Here is a table of points, one per row:
array([-0.2, -1.0,  1.7, -0.7,  1.2, -0.8,  0.9,  0.4,  0.0,  0.4, -1.0, -1.5,  0.2, -0.2, -0.4,  0.2,  1.9, -0.2,  4.1,  0.4, -0.1,  1.3,  0.0,  0.8])
array([ 0.8,  0.8,  1.4, -0.5,  1.3,  3.2, -0.1,  0.5, -0.2, -1.2,  1.6, -1.3, -0.7,  0.6, -0.7, -0.9, -0.4, -1.3,  0.4, -0.5, -0.8,  0.2, -1.3, -0.2])
array([-0.7, -0.2, -0.3,  0.5, -1.3,  1.6, -0.9,  0.7, -0.4,  0.0,  1.5,  0.0, -0.8,  0.1,  0.2, -0.7,  1.1, -0.5, -0.9, -0.3, -0.7, -1.2,  0.1, -0.1])
array([-0.7, -1.1, -0.8,  0.5,  0.3, -0.1, -0.6, -1.1,  0.5, -1.6,  1.2,  0.0, -1.0,  1.4, -0.7,  0.3, -0.2, -0.7, -0.2,  1.8, -0.3,  0.8, -0.2,  0.4])
array([-0.2, -0.4, -0.2,  0.2,  1.7,  0.6, -0.3,  0.0, -0.7,  0.9, -0.8,  0.4, -0.6,  1.1,  0.8,  0.5, -0.9,  0.2, -0.8,  0.9,  2.4, -1.6,  0.8, -1.3])
array([-0.9, -1.1, -0.1, -1.1,  1.3, -0.6,  0.0,  0.7, -0.6,  0.3, -0.7, -0.9,  0.0, -0.9, -0.7,  0.5,  0.7, -0.7, -1.1,  0.6, -0.2,  1.7, -0.7,  0.0])
array([ 0.0,  0.9, -0.6,  2.0, -0.4,  1.2, -0.6, -0.2, -0.5,  2.1,  0.6, -0.4,  0.5,  0.9, -0.3,  1.0, -0.6, -0.1,  1.3, -0.5,  0.9, -1.1, -1.2, -0.7])
array([-0.5,  0.8, -0.9,  0.2, -0.5,  0.6, -0.8, -1.1,  0.3,  0.3, -1.6, -1.1, -1.5, -0.1, -1.2, -0.4, -0.6, -0.8, -0.4,  0.9,  1.8, -0.4, -1.0, -0.5])
array([ 1.9,  0.2, -0.6,  0.8, -0.6,  0.2, -0.3,  1.6,  2.2, -0.9, -1.9,  0.1,  0.8,  0.9,  0.8, -1.2,  1.1,  1.5, -1.1, -0.4, -0.8, -0.4, -0.2,  0.3])
array([-0.4, -1.0, -0.2,  1.3,  1.2,  1.1, -0.4, -0.6,  0.8,  1.8,  0.8, -0.7, -0.7,  0.7, -0.6, -1.3, -1.1, -1.0, -1.5, -0.5, -0.6,  0.2, -0.6, -0.4])
array([ 0.2,  0.8,  0.7, -1.0, -0.9, -0.3, -0.2, -0.2,  0.5,  0.3,  1.1, -0.4, -0.8, -0.4,  0.4, -0.6,  0.3,  0.0, -1.0, -1.2,  0.2, -0.1, -1.4,  0.7])
array([ 2.5,  0.1, -0.1, -1.0, -1.0, -1.5,  1.6,  0.3, -1.3, -1.0,  0.7, -1.1, -0.7,  1.9, -0.9, -0.3,  0.7, -0.5, -0.6, -1.1, -1.0,  0.6, -1.3,  0.4])
array([ 2.4, -0.9,  0.3,  1.8, -0.9, -1.4, -0.3, -0.4,  1.1,  1.5,  1.2,  1.9,  1.2, -1.3,  0.6,  1.3, -1.2, -1.4,  0.7,  1.3,  1.4, -0.2,  0.8, -0.2])
array([ 0.0, -0.5,  0.0,  0.4,  1.0,  1.6,  0.1,  0.4, -1.0,  0.9, -0.4, -0.9,  2.0, -0.9, -0.8, -0.3, -1.3, -0.3,  0.4, -0.8,  0.2, -0.1, -0.4, -1.2])
array([ 0.4,  1.1,  0.9, -1.1, -1.3, -1.6,  0.3,  0.6,  0.5,  0.8, -0.3, -0.1, -0.6,  0.2, -1.1, -1.0, -0.4,  0.1, -0.8, -1.0, -0.5, -0.1,  0.3,  0.6])
array([-0.6,  0.2, -0.9, -0.5, -0.4,  0.6, -0.7, -1.1, -1.0,  0.4, -1.1, -1.3,  0.7,  2.0,  0.4,  1.1, -0.9, -0.1, -0.8,  0.2,  1.1, -1.4, -0.1, -1.0])
array([ 1.2,  1.3,  0.0, -1.0,  0.1,  0.7,  0.6, -1.1,  0.5, -0.3,  2.4,  1.0, -0.5,  1.5, -1.0, -1.1,  1.2, -2.0, -0.1, -0.8,  0.8, -0.5,  0.0,  0.5])
array([-1.2, -0.4, -1.2,  0.4,  0.4, -0.5, -0.9, -1.2, -0.8,  0.1, -0.3,  1.3, -0.3, -1.0, -0.6,  0.1, -0.2, -0.2,  1.0,  0.0,  0.6,  2.6, -0.3, -0.3])
array([-0.1,  0.6, -0.9,  0.8,  0.5, -1.8, -1.0, -0.2, -0.2, -1.2, -1.0, -1.4, -0.9,  0.2,  0.4, -0.9, -0.9,  0.5, -0.3,  0.2, -0.2, -1.7, -1.0, -0.8])
array([ 2.1,  1.0,  0.0,  0.0, -1.2,  0.1, -1.0, -1.7,  0.1, -0.8, -0.5, -1.8, -0.8,  0.3, -0.4,  0.6, -0.5, -0.5, -0.5, -0.8, -1.6, -0.2, -0.4, -1.2])
array([ 1.2,  0.5,  0.6,  0.4, -0.6, -0.6, -0.3,  0.0,  1.1, -0.8,  1.9,  1.3,  0.1,  1.5,  1.4, -0.8,  1.6,  2.6, -0.2, -0.5, -0.6, -0.2,  0.4, -0.4])
array([-1.3, -1.3, -0.9, -0.4, -1.7,  0.7, -1.0,  0.5, -0.8, -1.4,  1.3,  0.2, -0.8,  0.7, -0.8, -0.8, -0.4, -0.8, -0.6, -0.3, -1.1, -0.1, -0.3, -1.0])
array([-1.1,  1.9,  0.9,  0.5,  0.8,  0.7,  0.2,  1.7,  2.6, -0.7, -1.0,  0.4,  1.8,  1.3, -1.0, -0.8,  0.7,  1.0, -0.2, -0.4, -1.1, -0.4,  0.4, -0.1])
array([ 0.6, -0.6,  0.0, -0.3, -1.8, -0.7, -1.0, -0.5, -0.7,  1.9,  0.4,  1.0,  0.9,  0.0, -1.2,  1.0, -1.2,  0.1,  0.5,  1.7,  1.7,  1.9, -0.8, -0.2])
array([ 0.2, -0.6, -0.1,  1.2, -0.6, -1.3, -0.2, -0.8,  0.0, -0.9, -0.5,  0.6,  0.3,  1.6, -1.1,  2.4, -1.1, -0.7, -0.7, -1.0, -0.8, -0.1, -0.3, -0.5])
array([ 2.0, -0.3, -0.9,  0.2,  0.9,  2.3, -0.6,  0.5,  0.0, -1.2,  0.4,  0.4, -0.9,  0.3, -0.3,  0.0, -1.2,  0.3,  1.4, -0.2, -0.9, -0.7, -0.8, -0.5])
array([-1.0,  3.0, -0.2, -0.5, -1.3, -0.6,  0.5,  0.8, -0.6, -1.0, -0.8, -1.1,  0.0, -1.0,  1.2,  1.9,  0.1, -1.3, -1.1,  0.3,  2.3,  2.3,  0.0,  1.6])
array([ 0.7, -0.2,  0.4,  2.5, -1.6,  0.5, -0.6,  0.6,  0.7, -0.7, -0.9,  1.4, -0.4, -0.3,  0.7,  0.7,  0.0, -0.2, -0.3,  1.3, -0.5, -0.1,  0.2, -0.7])
array([-0.8,  1.0,  2.8, -0.3,  0.9, -1.3,  0.5,  0.9, -0.4,  0.3,  0.4, -0.6, -1.6,  0.5, -1.2, -0.5, -0.3,  0.9, -1.0, -1.2,  1.5,  0.7,  3.4, -0.2])
array([-1.2,  0.8, -1.0, -0.5, -0.9,  0.1,  2.2, -0.9, -1.0,  0.7,  1.3,  0.6, -0.2, -0.9,  1.4,  0.9,  0.1,  0.9,  0.4, -1.1, -1.4, -1.2,  0.1,  1.6])
array([ 0.4, -0.1, -0.5,  0.9,  2.5, -1.5, -0.5, -0.6, -0.7,  0.0,  0.9,  1.2,  0.1, -1.1, -0.5,  1.3,  0.1, -0.7,  2.1,  1.3, -0.6, -0.3, -0.7, -0.8])
array([-0.9, -1.4,  2.0, -0.5,  0.8,  0.5,  0.3, -0.2, -0.1,  1.2, -0.3,  0.0,  0.8, -0.5,  1.4,  0.3,  3.0, -0.1,  0.2,  0.9,  0.2,  0.5,  0.2,  1.5])
array([-0.7, -0.7, -1.5, -0.5,  1.0, -0.5,  1.0,  0.4, -0.5,  0.3,  0.5, -0.9,  2.5, -0.5, -1.1, -0.9,  1.4, -1.4,  0.5,  0.6,  1.4,  1.1,  2.3,  0.6])
array([-0.4,  0.4,  2.8, -0.7, -1.3,  1.6,  2.7, -2.2, -0.7, -1.5, -1.2,  1.3,  0.8, -1.1,  1.2,  0.6, -0.6,  1.6,  0.1, -0.4,  0.5, -0.8,  1.0,  0.5])
array([-0.5, -0.3, -1.1, -0.9,  0.2, -1.1, -0.1, -1.1, -0.6,  1.3, -0.5,  0.3,  2.0, -0.7,  0.1, -1.0, -0.2, -0.1,  0.8,  0.4,  0.2,  0.2, -0.3, -0.6])
array([-1.2, -0.6, -0.8, -0.9,  0.5, -1.0,  0.2, -0.7, -0.4,  0.0, -0.4, -0.5,  0.7, -0.8, -0.7,  3.0,  1.0, -0.4, -1.7,  1.5, -1.5,  1.5, -0.8, -1.0])
array([-1.3,  0.0, -0.2, -0.9, -0.9, -0.9,  1.1,  2.3,  2.3, -1.1, -0.3, -0.5,  0.8,  0.2,  0.6, -0.3,  0.6,  0.6, -0.2, -1.2, -0.3, -1.0, -1.8, -0.7])
array([-1.4,  0.0, -1.1,  0.0,  1.5, -1.2, -0.9, -1.6,  0.3, -0.3, -1.1, -0.7,  1.2,  1.1,  0.8, -0.1, -1.3, -0.2,  1.4, -0.2,  0.7, -0.5,  1.0, -1.2])
array([-0.8, -1.4, -0.5, -1.4, -1.7,  1.0,  0.9,  1.0, -0.4,  0.6,  0.0,  1.4,  0.8, -0.6,  0.0,  0.0,  1.8, -0.1,  2.1,  1.1,  0.7, -0.4,  0.3,  0.7])
array([-0.7, -1.4, -0.5, -0.5, -0.1, -1.0,  1.8,  0.3, -1.0,  1.6, -1.4, -0.8, -1.9, -0.3, -0.1, -1.7,  0.8,  0.5, -0.3,  1.3,  0.5,  0.9, -0.4, -0.4])
array([-1.6, -0.1, -0.3,  2.2, -1.2, -1.2, -0.9,  1.4,  1.9, -0.5,  0.5, -1.0, -1.1,  1.0,  1.7, -0.6, -0.7,  0.6,  2.4,  0.6, -1.1, -0.1, -0.4,  0.5])
There is one direction along which these points spread out most. Take the direction at right angles to it along which they spread out most. Then take the direction at right angles to both along which they spread out most. Go by this last direction. How far along it is each point below, from 0 to 99? 50 is the average, and the first point above lies past it. One standard deviation of the points above along it is 16.
array([ 1.1, -1.2,  0.4,  0.6,  0.1,  1.2, -1.1, -1.5,  1.7,  0.7, -1.3,  1.1, -1.5,  0.3, -0.1,  0.4,  0.6, -0.7, -1.2, -0.4,  0.1, -1.3,  2.1,  0.9]) 58
array([ 2.0, -1.0,  0.4,  0.7,  0.9,  0.3, -0.5, -0.9,  0.3,  0.0,  0.1,  1.7, -0.6, -0.9, -0.5,  0.0, -1.0, -0.3, -1.5,  0.9,  0.3,  2.0, -0.9, -0.3]) 47
array([ 0.6, -0.3,  2.8, -0.7,  0.3, -0.6, -0.2,  0.9, -1.3, -0.6, -0.9,  0.2,  1.4, -0.8,  1.6, -1.7, -1.1, -0.4, -0.2,  0.4, -0.3,  1.0,  1.8,  0.8]) 53
array([-0.6,  0.9,  0.1, -0.8,  0.9, -0.2, -0.2,  1.3, -1.7,  1.5, -1.1,  1.1, -0.6, -0.7,  3.6,  0.9,  0.8,  1.2,  0.4, -1.6, -0.6, -0.9,  0.3,  1.4]) 64
array([ 0.7,  1.5, -1.2,  0.8,  0.1,  0.3, -0.5, -0.5,  0.3, -1.2,  1.0,  2.7,  0.1, -0.2,  0.2, -0.9, -0.7,  0.1,  0.5, -0.5,  0.8, -0.8, -0.4, -1.4]) 68
array([-0.4,  0.7,  0.0, -0.8,  1.6, -0.1,  0.0,  1.0, -0.9, -0.8, -0.9,  1.6,  0.8, -0.5, -1.8,  0.2,  0.5,  0.4, -0.4, -1.0, -1.5, -0.4,  1.6,  2.1]) 46
array([ 1.2,  1.1, -0.1, -0.7, -0.2, -0.4,  1.1,  0.4,  2.1,  0.2,  1.8, -1.8, -0.8,  0.6,  1.4, -0.2,  0.3,  2.4,  0.3, -0.3,  1.0, -0.5,  2.3,  0.8]) 58
array([-1.0, -1.2,  0.3,  0.1, -0.2,  0.3, -1.2, -0.9,  1.2, -1.2,  1.6,  0.1, -1.1,  0.0,  0.4, -0.3, -0.1,  0.9,  1.4, -1.2, -0.8,  0.1,  0.3,  0.6]) 63
array([ 1.2, -1.1, -1.0,  0.9,  1.5,  0.1, -0.6, -0.8, -0.3, -1.8, -0.8, -0.8,  1.8, -0.9, -0.7,  2.4, -0.3, -0.3,  0.1,  0.3, -0.2,  0.4, -0.3, -0.2]) 54
array([-0.7,  0.7, -0.1, -0.6, -0.9, -1.3,  0.9, -0.3, -1.0,  0.0,  2.0,  0.2, -0.6, -0.2, -0.7, -1.1,  0.2,  0.8, -0.7, -0.9, -0.4, -0.3,  0.0,  1.0]) 36
array([-0.2,  0.7,  0.8, -0.2, -1.1,  1.5,  2.0, -0.5, -1.2,  1.0, -0.8, -1.4,  0.7, -1.1,  1.1, -0.7, -0.2,  2.1, -1.3,  1.6, -0.5, -0.6,  0.0,  1.4]) 48
array([-0.4,  0.6, -0.3, -1.5,  0.8,  2.2,  0.8,  2.2,  0.8,  1.3, -0.3, -0.6, -1.4, -1.9, -0.1,  0.2, -0.9, -0.9, -0.8, -0.5, -1.5, -0.2,  0.0, -1.6]) 35
array([ 0.3, -1.2,  0.0,  0.2,  0.3, -0.6, -1.1,  1.0, -1.1,  0.2, -0.9,  0.2,  0.8, -1.4, -1.0, -0.6, -0.4, -0.5,  0.0,  0.3,  1.5,  0.0, -1.2, -0.2]) 49
